128 stands for zero in the data rows.
Some points, each followed by its number:
152 135 126 130 161 189 214 216 212 189 159 137 128 145 139 133 120  93  82  80 107 134 142 146 0
152 154 170 164 144 115  81  55  49  57  56  69  68  86 106  99 115 121 120 120 122 120 123 132 1
 49  30  24  45  80 120 163 181 177 159 143 134 139 155 157 154 132 101  85  87 116 147 177 182 2
171 153 149 149 157 131 127 128 146 117 122 113 111 126 127 145 123 124 116 127 127 129 125 125 3
110  93 114 117  83 133 108 104 129 158 163 177 173 139 181 158 164 166 182 158 149 147 149 157 4
179 169 199 177 165 128 126 120 133 126 141 140 124 124  86 116 118 108 139 145 117  96  71  74 5
106  87  77  82  98 118 141 149 138 121  99  94  94 100 106 105  97  78  79  88 113 143 164 170 6
156 137 125 137 153 187 213 219 204 188 161 150 136 145 145 138 116  93  84  85  97 126 141 147 7
173 162 149 147 150 170 177 180 165 137 108  92  89  95 102  98  89  65  61  68  78 106 118 125 8
134 145 153 135 144 128 135 157 153 179 177 188 162 176 132 160 141 169 178 184 190 180 184 168 9
178 161 144 144 153 168 185 185 168 141 111  94  91 100 104 101  92  71  62  62  86 105 128 133 10
181 227 188 208 155 211 156 123 140 169 188 164 176 130 131 153 171 192 207 213 195 138 115  93 11
136 150 151 148 134  97  71  45  31  24  36  47  62  72  81  89  93  94  99  82  77  77  85 109 12
 32  39  61 115 126 124 135 167 221 192 217 255 241 196 194 231 143 179 255 194 175 191 198 162 13
131 146 137 130 124 111 119 107 125 138 150 144 138 126 120 105 147 154 177 189 162 158 134 141 14
 94  70  61  72  91 123 148 162 151 132 111 104 110 123 128 127 113  87  80  91 119 155 185 192 15
 97  94  87  90  85  81  74  63  45  37  33  42  62  86 103 109 106  88  79  74  83 101 118 136 16
124 152 231 186 154 130 111  98 109 167 136 181 183 149 104 142  97 197 195 164 143  88 134  77 17
168 167 166 160 146 129 106  79  52  27  13  17  26  43  56  64  59  44  36  33  40  58  79 104 18
 97  73  68  84 118 163 202 222 219 206 182 165 153 154 140 128 107  82  78  93 125 165 199 207 19
190 176 154 148 152 157 168 167 149 118  88  69  70  80  83  82  69  48  44  52  64  90 107 117 20
130 119 105 101  96  93  96  86  77  63  57  77  94 118 134 141 141 119 101  88  95 107 122 128 21
135 152 169 164 142 112  83  72  70  66  79  82  79  75  71  75  89 106 124 118 114  92  92 113 22
140 151 156 157 141 124 108  88  81  78  71  80  80  88  84  99 102  96  91  84  78  81  74  86 23
183 167 154 131 118 139 132 138 114 138 147 120 116 141 130 135 130 140 132 128 132 115 116 104 24
 81  85  95  99  89  78  80  91 103 137 141 172 158 136 156 145 165 165 197 197 155 141 139 127 25
144 123 125 141 127 135 117 174 187 170 227 186 184 155 147 132 141 171 169 162 175 104  70  41 26
102 120 116 116 152 140 134 149 199 202 233 211 205 215 174 167 179 223 186 228 249 175 124 114 27
148 139 128 129 134 128 122 122 123 111 109 107 114 107 113 107 115 106 119 131 129 147 152 162 28
 65  95 110 109  99  74  57  70  65  97 110 120 138 127 123 138 132 158 172 158 132 114  88  92 29
166 172 165 160 141 116  83  48   8   0   0   0   0  26  45  55  50  28  15   8  17  41  74 109 30
131 154 155 148 132 125 124 127 119 138 135 121 133 129 118 101 137 122 140 140 124 123 103 114 31
159 152 144 124 126 129 123 122 107  88  76  75  86 110 126 128 123 100  85  78  97 110 135 140 32
169 151 137 135 144 157 176 178 165 144 114  99  90 103 108 108  99  73  66  72  85 110 125 124 33
179 182 180 181 160 147 122 116 106  87  85  79  74  72  82  81  85  80  90  82  88  78  91  95 34
104  73  58  77 113 159 201 215 202 170 139 123 124 134 136 129 101  67  55  67 103 159 202 215 35
155 134 119  93 126 114 102 106 117 124 125 142 148 154 167 137 154 123 137 137 136 129 127 125 36
103 123 112 147 139 135 168 195 144 186 166 172 194 196 201 182 159 187 187 194 153 140 133  79 37
 92 145 153 146 137  87  56  56  47  76  79 125 128 123 109 140 151 180 158 149 143 128 106  85 38
New points follow, each followed by the numbers of its two nearest points above, nearest first.
121 119 114 112 104  96  86  70  58  45  38  45  60  83  93  99  98  86  81  81  92 110 130 149 -> 16 12
173 181 218 198 171 163 137 160 128 158 159 144 123 118 100  94  90 144 135 127 119  94  77  74 -> 5 31
 64  51  57  79 117 151 194 220 237 234 225 206 189 177 159 142 128 107 108 132 149 169 184 188 -> 19 2
147 199 181 175 157 148 118 105 142 143 142 147 138  99 112 112 130 122 137 158 125  91  88  58 -> 5 31
 52  30  23  46  86 126 165 187 190 178 163 154 157 163 161 157 133 108 100 105 126 158 181 181 -> 2 19
151 147 134 120 125 125 122 118 108 104  96 101  97 112 127 128 124 123  96  97 101 108 126 124 -> 32 28
163 127 197 110 120 127 132  61 102  81 184 131 153 128 151 137 133 202 151 214 159 152 109  86 -> 14 24
164 167 145 142 142 132 141 133 129 125 116 111 116 120 124 138 134 116 109 114 117 110 135 127 -> 3 24
117 117 105  96  96 100 104 111 107  96  95  96 102 112 122 121 117 104  95  99  97 101  95  96 -> 21 32
135 115 102 100 102 111 119 124 115  98  81  73  72  82  85  82  82  71  76  91 117 145 169 178 -> 6 28
 81  93  97  86 101 133 131 157 163 170 170 157 189 132 185 197 188 168 169 156 159 148 153 124 -> 4 37
 98 107 112  95 105 112 105 117 115 117 127 140 127 144 142 158 159 148 149 142 141 131 132 125 -> 36 25
100 111 116 125 110  96  83  83  79 102  98 113 123 117 112 114 130 130 136 129 121 108 102  93 -> 29 38
 92 100 120 119 106  95  87  79  86 105 122 121 133 127 114 113 124 150 148 143 141 108 107  98 -> 29 38
176 189 174 174 169 144 135 123 109 118 124  99  94  89  81  93  99  90  90  93  91  88  77  80 -> 34 23
132 134 137 134 121  99  74  50  31  19  15  26  40  58  71  80  84  76  70  68  75  83  97 122 -> 12 16
114 129 139 140 123 122 111 124 123 160 151 166 151 120 119 135 133 140 167 161 115 108  99  80 -> 31 14
120 110 110 103 103 102 107  99  98  88  79  86  91 109 117 119 114 111  99 107 110 117 133 139 -> 21 32
150 160 160 161 146 118  91  68  43  39  49  56  68  88  95 102 113 114 115 107 102 106 122 140 -> 1 22
194 232 180 216 208 204 154 162 178 224 163 210 195 109 142 113 173 164 206 163 167 125 145 124 -> 11 9
141 126 142 139 152 159 141 167 158 178 157 164 152 135 113 128 123 142 186 175 186 182 148 161 -> 9 14
 44  23  21  48  82 125 164 190 197 196 186 181 181 182 169 158 143 118 111 121 136 169 183 186 -> 2 19
146 160 168 170 143 121  93  56  49  52  50  63  79  79  95 101 114 116 116 117 114 116 114 126 -> 1 22
141 128 142 123 128 125 118 139 141 153 174 158 151 141 136 130 149 154 167 180 152 138 118 108 -> 14 31
